Each row is where one point has got to under a steady rotation. How many steps took it there?
The counts run from 0 to 316.
[132 150  56  80  78 119  99 108 126 106 127 175  87 146 106 120 167 129
 160 119 155  89 133 110 109 148 154 159 153 122 155 133 158 101  81 155
 125 118 200 106 171 122  73 167 165 117 123 111 135 120 139 117 116 142
 115 165 150 149 124 151 155 163 131 125 127 106 112 115 124 104  85 131
 118 111 118 127  82 149 125 137 111 131 127 133 147 155 157 135] => 253
[123 161 121 127 125 128 144 118 123 136 139 138 137 174 111 119 145 118
 115 150 179  92 122 137 122 103 198 103 141 161  94 158 136 126 133 148
 120 138 128 159 138 174 149 127  63 127 115 127 156 137 147  90 116 146
 111 125 180 155 115  72 136 104 100 110 136 173 122 158 123  98  97 120
 138  74 161  87  90 146  94 115 145  99 142 133 119 132  63 109] => 267
[151 102 187 170 194 119 131 123 127 113 154  98 183 148 101  94  91 128
 101 126  93 130 144 153 169  89 122 114 143 160  97 111 109 121 173 141
 110 149  83 109 105 144 145 122 109 134 131 175 136 126 123 167 138 126
 177 119 135 111 138  94  94  88 125 135 114 144 169 150 111 126 117 156
 130 139 159 122 120 100 152 123 169 122 151 196 100 138 110 118] => 24
[137 133 106  95 149 112 137 115 134 110 156 134 152 190  66 132 140 111
 130 126 115  92 136 153 171 107 166 100 124 136 110  79 128 116  97 101
 123 145 144 107 156 161  98 170 152 136 145  93 179 139 110 153 145 168
 113 112 134 143 140  85 131 138 100 124 133 115 167 142 111 125 135 113
 121  94 148 148 112 133  41 156  92 154 100 154 117 164  87 116] => 81
[116  98 113 120 171 133 139 123 149  75 146 115 133 128  84 129 122 122
 173 141  87 124 136 172 149  74 131 120 145 134 144 104 145 113 137 125
 116 173 112  72 154 143 114 185 116  95 150 113 173 120 143 147 125 149
 167 132 141 120 158 103  96 114 117 130  95 154 171 138 111 102 120 129
  92 118 154 146 105 105  83 211 147 174 143 169 118 156 124 155] => 201
[149 141 147 108  72  96 124 139 134 149 115 160 119 115 157 115 120 110
 133 113 151 106 144  95 141 172 105 142 102 108 158 138 134 119  74 168
 132  88 126 145 131  90 120 136 162 151 126 119  86 131  97 117 159 109
  96 116  98 129 106 121 151 169 131 104 138  79 104 112 168 164 169 134
 163 140  87 148 190 135 125  96  78 120 109  81 158 145 156  99] => 299
[164 127 213 151 160 104 131 128 125 113 148 115 180 137 106  99  98 132
 100 120  93 121 157 114 162 122 106 130 131 158 118  87 119 106 127 139
 131 128  93 111  97 127 124 140 146 147 133 167 112 128  89 167 166 131
 196 110 124  90 125  89 111 100  99 129 118  92 168 142 137 156 129 162
 175 163 138 141 157  81 141 103 120 116 135 170 122 133 156  99] => 157
[131 107  99  87  92 132 129 158 142 155 104 134 103 108 197 136 130  91
 139  90 146 132 133 135 144 113 147 132 137  97 146 201  76 170 170 164
 108 107 112 126 154 106 122 127  90 126 115 111 112 136 124  92  99  66
  81 143 102 170 105 126 119 174 166 107 105 141 105 135 114 121 154 125
 130 121 102 114 117 151 136 125 171 134 145 111 157 144 109 109] => 52
[115 140  96  86 147 136 130 137 143  84 133 119 139 141 101 148 158 129
 157 115 100 128 156 151 122  90 158 121 149 142 130  97 120 124 137  96
 131 173 127  67 160 163  97 185 131  94 150 102 183 113 123 132 135 164
 156 146 141 128 145  86 105 125 100 110 120 135 159 169 104  88 109 131
 127 115 151 128  86 101  70 185 132 155 132 172 134 148 145 146] => 72
[ 81 173 133 151 125 122 131 131 127 183 120 138 144 116 150 101 113 169
  96  72 109 161 119  89 112 119 111 138 127 126 122 127 110 134 161 105
 145 108  86 142 130 115 163  54 186 102 138 153 112  98 107 118 154 140
 124 151 119 135  80 143 170 116 181  82 146 126 108 159 128 137 135 140
 155 135 131 135 136 139 186  79 106  97 104 110 132  96 122 138] => 104
[149  98 113 111 172 106 141 111 130 112 164 127 153 186  85 119 109 108
 140 135 117  93 119 178 195 101 147 105 116 128 115  97 130 125 109 125
 109 137 141 111 151 145 112 151 145 136 138 108 154 157 129 176 131 144
 102  97 115 141 147 100 120 137 125 142 105 135 177 119 114 145 159 119
  86 101 157 160 128 143  59 155 119 162 101 162 103 174  70 110] => 211
[151 125 137 102  76 130 111 167 117 148 112 138 117 105 201 129 110 101
 157 117 153 135 147 128 128 157 107 149 108  91 163 186 110 143 119 189
  96  93 131 127 145  92 130 131 113 133 121 126  72 159 123 101 129  71
  78 140  79 134 113 127 127 160 143  99 127 119  96 108 162 155 165 131
 148 146  96 140 169 146 127 110 135 129 144 107 170 149 152 114] => 177
[117 162  78 135  99 132 119 114 121 147 136 156 115 165  97 119 140 135
 131 162 192  73 118 131 101 139 170 117 147 141 116 167 155 105  99 157
 118 122 160 154 154 169 131 129  94 119 116 116 141 136 156  94 127 140
  98 139 171 159 114  96 154 105 114 111 146 175 107 131 135  99  76 113
 127  74 149  89  89 160 110 129 127 114 131 136 121 136  61 139] => 264
[ 96 137 117 120 104 106 133 107 158 121 120 166  83  91 127  91 154 143
 130  88 102 134 115  71 115 110 129 166 158 132 156 111 160 115 129 143
 157 119 109 112 144  85 123 116 188  95 142 140 138  67 123 107 136 146
 179 149 166 135 115 178 161 151 170 114  96  92 132 139 115 117 118 155
 135 139 109 142 112 119 177 141 106 128 125  91 148 110 184 146] => 115
[106 143  76 112  88 159 102 166 121 159  99 135 108  88 186 142 134 130
 161 106 139 152 140 143  86 134 118 144 150  92 152 192  97 147 159 150
 109 122 123  97 160 128 129 128 109  89 128 116 104 129 135  73 112  91
  85 172  90 143  98 125 130 131 166  80 142 169  86 145 130  99 114 116
 140 129 117  97 104 147 155 148 168 133 153 146 152 127 121 157] => 57
[122 115 137 173 150 135 133 119 114 117 159 107 137 158 125 103  98 136
 142 175 158 109 112 169 128  93 145 128 131 145 110 175 155 115 144 176
  95 143 131 146 132 148 171 122  52 118 122 153 119 147 177 112 112 122
 124 130 162 130 146  93 106  72 123 122 120 203 134 118 134 113 109 136
  94 100 174 110 130 152 124 140 183 110 163 157 107 139  74 131] => 13
[119 160 152  94  71 130 133 173 125 141 116 138 101 107 214 131 130 115
 160 122 167 133 140 115 103 135 132 151 105 104 158 181 128 143 113 164
 121 103 125 154 153  92 153 125 102 122 123 124  89 131 117  74 131 106
  92 141 122 134 108 116 134 153 124  85 125 122  90 127 171 144 171 133
 152 131 102 140 180 145 111 109 125 109 143  73 184 121 163 106] => 307
[125 137 167 179 147 102 136 105 144 146 130 145 168 112  70  98  99 148
  86 120 114 105 136  95 151 132 106 104 154 160 120  88 138  91 116 134
 158 131  63 123  94 146 134 122 167 129 141 146 140 100  87 139 184 156
 193 106 126 112 103  93 144  86 126 126 136 112 146 160 125 140 103 146
 181 120 132 110 133  93 157 132  89 114 112 150 109 116 106 124] => 283
[150 132 158 139 105  85 125 116 146 138 123 166 146 107  91  96 101 132
 105 108 115 102 140  84 162 161  91 125 127 129 148  91 143  94  76 149
 150  97  90 121 111 109 102 134 198 144 139 130 112 112  75 147 182 135
 154 100 100 116 102 113 152 131 133 131 135  72 134 122 139 164 133 141
 178 137 105 137 161 104 150 117  59 126  98 114 129 135 146 113] => 291
[ 86 136 141 125  93 146 149 159 150 125 112 129  91  85 196 125 123 125
 170 138 145 150 118 123  97 101 137 141 126 116 154 184 145 136 153 170
 122 129  79 145 151  99 187 120  67  93 128 124 117 108 151  60 119 113
 132 141 160 138 115 114 118 122 138  91  98 165 105 145 151 111 148 131
 127 123 115 118 153 136 121 161 160 118 162  67 160 108 140 136] => 313
[ 90 147 150 121 130 118 156 130 145 145 116 141 120 109 161  95 147 138
  98  62  95 163 123  84 131  82 152 137 144 141 125 113 105 146 181 114
 147 124  70 138 128  93 153  75 169 103 140 148 143  72 111 108 132 145
 161 143 154 136 101 157 146 144 173  92 102 100 135 167 106 125 144 160
 147 141 127 138 123 114 168  98 119 104 119  90 145 102 160 116] => 108
[174 112 121  83  94 112 110 150 119 150 114 143 126 129 169 124 122  89
 130  84 133 121 146 121 169 155 120 135 119  95 146 161  82 152 128 167
 102  92 139 107 149  98  83 137 147 157 118 124  99 159 102 144 120  79
  74 130  64 149 109 127 130 192 156 124 124  90 117 110 134 156 164 132
 143 141  94 142 136 137 137  98 134 133 131 137 154 159 138  91] => 45
[ 97 156 153 124 140 113 158 132 124 182 129 135 149 163 154 110 130 129
  82  75 129 139 113 116 147  91 158 106 110 135  93 129  89 157 171 104
 136 110  81 176 130 117 170  54 146 130 128 137 128 114 104 112 140 139
  98 121 131 152  91 120 160 132 160  94 130 135 128 160 112 150 166 139
 149 109 148 138 143 141 125  72 115  98  96  98 130 113  73 100] => 99
[148 137 193 126 137  97 147 126 147 124 135 141 168 133 100 108 120 121
  80 100 102 111 153  89 170 123 126 114 134 162 120  80 115 110 110 129
 145 123  78 126 100 123 115 137 165 153 130 141 141 107  70 151 175 154
 181 101 132 116 111  91 132 131 112 124 118  72 159 157 121 148 140 156
 190 142 116 142 149  81 127 103  83 116 110 134 128 131 150  86] => 287
[118 138 166 187 142 127 146 116 128 125 152 120 152 153 103  98  98 144
 112 173 158 103 113 139 115 104 150 114 137 167 102 150 157 103 138 160
 119 139  97 162 109 157 181 113  65 125 120 153 128 126 153 103 132 139
 156 115 184 126 120  77 119  64 105 113 126 185 129 151 144 113  94 135
 131  98 169  91 131 131 129 121 156  91 154 138 109 117  74 124] => 144
[ 92 142 149 143 139 101 155 125 131 187 132 135 156 148 143 106 115 132
  79  89 128 133 109 117 155  99 157  98 110 131 102 132  97 150 169 108
 140 107  75 176 129 122 169  56 148 134 131 135 125 115 108 117 145 137
  83 115 126 157  89 125 160 126 169  93 131 141 127 156 115 147 170 136
 140 101 148 123 140 144 138  79 114 101  90  97 125 114  60 110] => 98
[135 178 186 154 154 119 130 135 121 137 140 121 189 150  98 112 123 152
  90 121 117 122 160 108 126 125 143 106 142 171 100  96 112 110 132 104
 138 140  85 127 105 171 138 121 138 133 133 153 142 116  96 132 171 167
 174 125 140 107 111  64 132  82  89 102 152 123 143 183 131 129  90 146
 188 124 157 111 127  88 130  94 112  98 126 169 118 113 120 111] => 279
[129 133 121 169 132 136 112 119 100 124 158 116 131 159 124 110  98 146
 162 181 167 102 116 169 106 125 129 139 127 138 119 175 171 101 119 176
  93 131 162 147 145 146 163 125  70 113 121 154 105 158 186 116 116 120
 112 144 154 124 137 107 122  81 121 113 136 198 114 107 155 118 101 128
  95 108 170 109 133 162 127 135 177 111 159 160 109 144  82 142] => 11
[134  93  97 102  88 122 128 153 140 161 100 145 101 102 188 119 127  92
 138  89 149 134 125 131 152 121 136 129 138  95 152 197  83 162 164 180
 109 100 105 123 154 103 119 118  98 125 118 116 106 141 125  94 101  70
  74 137  88 171 109 135 117 170 176 112 106 142  97 120 119 130 148 122
 131 113 100 107 114 155 144 133 162 137 141 114 148 152  96 119] => 51
[101 120 109 114 132 124 137 123 146 139 112 146 114  96 149  96 143 136
 109  51  82 161 116  96 138  78 137 144 165 129 135 124  93 153 191 119
 140 127  89 103 140  94 129  91 178 101 137 148 146  78 114 120 108 125
 150 155 125 147 102 173 143 154 195 117 101 109 136 152  86 113 129 155
 131 149 118 132  89 117 196 122 144 128 130 126 131 113 148 136] => 238
[124 138  94 135 138 101 126  98 126 158 144 151 155 171  60 118 108 129
 122 136 143  81 119 151 165 143 131 102 114 123 112 102 145 103  79 118
 131 124 144 130 147 157 112 124 173 137 142  99 147 145 115 152 161 156
  77 106 109 153 112  96 166 122 127 124 154 139 145 122 126 143 134 102
 117  80 146 134 132 153  83 136  79 142  78 137 103 157  42 134] => 86
